Where one turn sends some rows of the set: a few examples, then the rows asked:
Tuze: [-42,  -9,  21,  11,  18, -11,   1,  21, -10, -18, -30,  12,   7,  -3,  35,
  18, -12]
peg: [-19, -11,  24,  -4,  23,  -2,  12, -17, -40,  -5,  -5, -20,   8,   9, -49,
  14, -30]
Verov: [ -5, -31, -35,  35, -15, -10, -11, -10,  11, -32,  24,  13,  -7,  17,  -3,
   2,  10]
zeg: [ -9, -40,   2,  38,  -3,  25,  -7, -12,  17,  -7,  11, -24,  34, -16, -42,
   2, -12]
godi: [ 19, -12,  -4,  27,  35,  -1, -14,  -2,  21,  39,   0,  -8,  -5,   0,   6,
  21,   4]
dem: [ 13, -18,  17,  13,  60,  12,  -1,  26,   6, -11, -13,  23,   4,  13, -10,
 -12, -28]
pobat: [  8, -11,  -3,  -2,  35, -24,  39,   6, -23,  -6,  -7,  15,  -5, -29,  -8,
  -4,  -5]
salub: [  2, -29,  -6,  37, -34,  13,   0,  -6,  13,  -8,   3, -38,  33,  27,  -8,
 -23,  -1]
ketul: [-16,   4,   8,   5,  35,   2,  -9,  13,  -1,  -2, -25,  -9,   0,  22, -13,
 -11, -65]
fufo: [ 41,   0,  13,   8,  38,  -1,   3,   1,  -9,  -7,  14,  11,   2,  11, -10,
  13,  29]
luk: [ 15,  -4,  23,  14, -68,  11, -12,  10, -11,   0, -12,  28,   7,  -8, -13,
 -24,  -3]
Kegun: [-23,  -4,  -9,  31,  10,  23, -17,  12,  -4,  39,  15,  20,  36,  26,  -2,
 -29,  -6]
sez: [ 29,   5, -10,  37,  20, -19, -12,   3,   0, -37, -15,  26,  39,   9, -25,
   7,  12]
Gulo: [-11,  -2,  -7,  -4,  -9,  30, -12, -22,  -3,  -4,  19,  -9,  10,  47, -28,
  13,  38]
sif: [-15,  38,   6,   0, -11,   0,  -8,  -1, -37,  23, -35,   9, -42,   1, -17,
   9,   1]
piro: [-30,  -5,  40, -17,  -8,  21,  12, -16, -22,  -7, -18,  30,  33,  -7,   5,
  12, -21]
fali: [  8,  24,  12,  -2, -43,   2,  14,   9, -11,  -8,  10,  31,  -3,  20, -21,
 -49,   6]
fef: [-16,  28, -15,  22, -29,   8, -28,  34,   4,  -6,  -6,  29, -23,  36, -26,
   5,  -9]
Nodev: [-11,   3, -16,  32,  17,  23, -36,  -8,  -5,  20,  -4, -12,  -4,   8,  27,
 -15, -28]
kapu: [  3,  44,  20,  31,  19, -12,  -9,  36, -10,   6,  -2,   1,  11, -15, -32,
 -35,  -8]
gubig: [-17, -38,   6,  19,   6,  -9, -16,  -5,  44, -35, -10,   3,  -1,  -7,  -4,
 -12,  13]
zun: [-12,  39, -24,  31, -40,  19,   5,  34, -15,  -9,   5,  26,  19,  14,  -5,
  -8, -15]
kekoz: [  3, -28,   1, -10,  11,  10,  37,  -8,  25,   0, -21,  21,  11, -21,  -9,
 -16, -40]
nepep: [ 29, -22,  12,  14, -22,  28,   9,  37,  25,  10, -16,  28,  -8,  10, -27,
   8, -29]
Sinon: [-44,  -5,  27,  36,  23,  -6,  -3,   5, -36,  10, -21, -10, -17, -19,  -3,
  -1, -27]
nud: [-30,  -4,  13,  49,  -5, -17, -10,  -2, -16,  35,  25,  25,   1,   0, -35,
  10,   2]
nir: [ 13, -16,  -4,  33,  -7, -17, -36, -13,   5, -18,   2,  -4,   3,  -4,  24,
 -10,  36]
Pip: [ 20,  46,   4,  41, -25, -29, -14,  -3, -20, -17,  16,  12,   5,   1, -21,
 -16, -19]
dage: [ 30,  18,   8,   2, -18,   0, -13,  20,   6,  -7, -55,  38,  -7,  -7,   0,
  16, -16]
Kilak: [ 29, -19,  13,  -7,  -3,  14,   5, -18,  -5, -12, -36,  -6,  17,   3,  -2,
  27,  39]
Kemut: [-15,  -1,  37,  17, -30,  14,   2, -11, -39,  39,   3, -13, -25, -13, -35,
   5,  -9]
dur: [-16,  16,   5,  -5,  35,  12,  34, -15, -20, -33, -41,  15,   9, -20,  -9,
  12,  12]
Lotof: [-41, -10, -38,  28, -39,  -8,  -8,  -2,  -8, -18, -45,  21, -12,   1, -14,
 -23,  -3]
Ved: [-29,  -2,   9,   5,  -1,  23,  32,   4,  20, -26, -59,  17,   4, -14, -10,
   5, -26]
Sev: [ 27,   2,  15,  14, -15,  29,  10,  19, -15,  54,  -6,  23,   4, -12, -29,
   8, -20]
leko: [ 12,  45,  -6,  40, -27, -16,  20,  14,  -7,  13,   0,  -3,   0, -14, -45,
   0,  13]
Gefa: [ 15,  -9,  25,  23, -28,  -8,  12,  10,  25,  -7, -30,  18,  35,  25, -50,
  -5,   1]
geni: [-26,  18,  -9,  -2, -13,  -7,  -4, -59, -18, -11, -23,  17,  13,   3, -11,
 -34,  25]
Nuti: [  5,  14,  -1, -14, -18,  47,  17, -34,  -2, -16, -34,  -3,  26,   4,   5,
   1,  11]
kobu: [  9, -31,  41,   6,  23,  17,  23,   7, -10,  -5,  -2,  26,   2,  -3, -49,
   5, -18]
Vuzor: [-58, -18,   4,  17,   6,  13,   2,  -2,  -3, -12,   0, -25,   4,   9, -23,
   5,  40]
tif: [-15,  23,  -8,  23, -16, -11,   8,  18,   0, -28, -50,   5, -34, -13,  -1,
  26,   4]
vesun: [ 10,   5, -39,  37,  -9,  28,  -3, -13,  35,   4,   0, -24,  31,   3,  -8,
  -6,  -1]
fuf: [-26,   8,   6,  27, -16,  -5,  20, -25,  23, -11,  25, -12,  15,  21,  -9,
  15,  30]
ruv: [-18, -15, -23,  -4,  -4,  39, -22, -33,  -6,  17, -31, -12,  -9,  13,   4,
  13, -11]
kegod: [-36,  48,   0,   8,  -9,  32, -20,  12,  -3, -12,   0,  39,  11,  -7, -20,
 -17, -31]
did: [ 10,  12,   8,  -9, -19,  16,   1,  25, -36, -30, -11,  44,  17, -22, -32,
 -35,  13]
mesu: [-32,  -6,  30,  10,  19,  40,  -1, -21, -28,  13, -16,  -7,  17, -13,  -1,
 -21, -36]

Gefa turns into Kegun
salub turns into zun
tif turns into fufo
And these:
did turns into zeg
kobu turns into mesu
dage turns into godi
Tuze turns into pobat
Gulo turns into luk

Where one turn sends some rows of the set: a few examples, then the rows asked:
fuma: [ 24,  29,   8, -17,  24,  21,   1,  18, -12, -33, -12,  16, -34, -31, -57,
  42,  19]
kidig: [ 15,  17, -12, -24,  10,  26, -11,  64, -32, -25,  -1,   2, -25, -33,  -9,
   7,  43]
lalu: [-56,  58, -49, -20,   3,   9,  55,  50, -13, -15,  -4,  16, -22,  -9, -74,
   2,  44]
vesuf: [-32,   6, -10,  -7,  12,  21,  63,  26,   5,  25,   6, -50, -26, -29, -23,
  28,  52]
zoru: [-56,  58, -45, -15,  10,  15,  50,  53, -15,  -3,   0,   4, -26,   3, -66,
 -14,  39]
Pabi: [-41, -35,  -2,  -5,  12,  37,  26,  17,  -2,  17, -13, -21, -17,  -8, -44,
   4,  75]
gile: [-54,  58, -44,  -7,  16,   9,  56,  40, -45, -10,  -1,   9, -22, -11, -73,
   4,  49]
Bopuz: [-48,  55, -42, -13,   4,  15,  54,  60, -20, -15,   1,  17, -14,   2, -79,
   3,  38]
tukes: [-25,   3, -19, -16,   9,  23,  60,  22,  -2,  28,   1, -54, -34, -28, -32,
  12,  58]
mizad: [-11,  56, -17, -25,  36,   7,  44,  44,  -8,  19,  -3,  23, -32, -34, -87,
 -13,  55]
Zat: [-38, -42,  -6, -10,  11,  28,  28,  22,  -6,  20, -15, -19, -26,  -4, -38,
  14,  76]
bav: [-31, -40,  -9,   0,   9,  27,  25,  26, -17,  16, -20, -18, -28,   0, -27,
   8,  76]
venaf: [-27, -27, -11,   7,  11,  48,  49,  11,  -6,  19, -15, -23, -31, -20, -30,
  12,  72]
sut: [ 17,  34,  16, -18,  16,  16,   7,  47,  -2, -45,  -3,   7, -37, -33, -49,
  46,  22]
Kol: [ 19,  38,  14,  -9,  14,  29,   7,  29,  -6, -43,   0,   6, -34, -18, -49,
  41,  16]
mamu: [-29, -47,   2,  -2,  14,  30,  33,  29,  -8,  16, -26, -10, -26, -16, -46,
  18,  71]
remet: [-32, -31, -19,  -7,   1,  37,  26,   8,  -2,  21, -14,  -8, -27, -20, -33,
  23,  86]
saf: [-66,  53, -43, -23,  -2,  14,  38,  45, -16,  -6, -10,   7, -11,  -9, -71,
 -10,  42]
bevi: [-63,  60, -38, -25,  -8,  11,  56,  50, -15, -10,  -3,   5, -21, -14, -72,
  12,  44]
Fubo: [ 19,  28,  13, -15,  24,  26,  -3,  30, -12, -43, -16,   6, -42, -28, -47,
  42,  18]
zami: [-15,  59, -27, -22,  35,   1,  33,  54, -11,  20,  11,  25, -36, -34, -78,
  -6,  55]
tobop: [-23, -43, -13, -14,  22,  39,  28,  19,  -3,  18, -22, -19, -13, -21, -41,
  15,  70]
Vizuf: [-56,  54, -28, -19,  11,  -1,  45,  56, -32,   1,   1,   8, -27, -13, -87,
  -5,  40]
sizad: [ 19,  32,  15, -33,   8,   3,   1,  31, -17, -31, -19,   4, -47, -21, -45,
  43,  19]
tomar: [ 22,  33,   3, -29,   9,  13,  -6,  36,  -3, -32, -11,  13, -22, -24, -29,
  43,  27]
kitis: [ 17,  17,  -8, -28,  22,  20,   2,  53, -30, -28,  -3,  -1, -23, -39,   1,
  19,  46]
liv: [ 15,  23,  14, -15,  14,  24,   2,  36,  -4, -41, -25,   8, -40, -32, -46,
  40,   7]

fuma turns into bevi
Kol turns into saf
vesuf turns into kidig
And these:
Bopuz turns into Pabi
kitis turns into zami
Zat turns into Fubo
tomar turns into Vizuf
gile turns into remet
sut turns into zoru

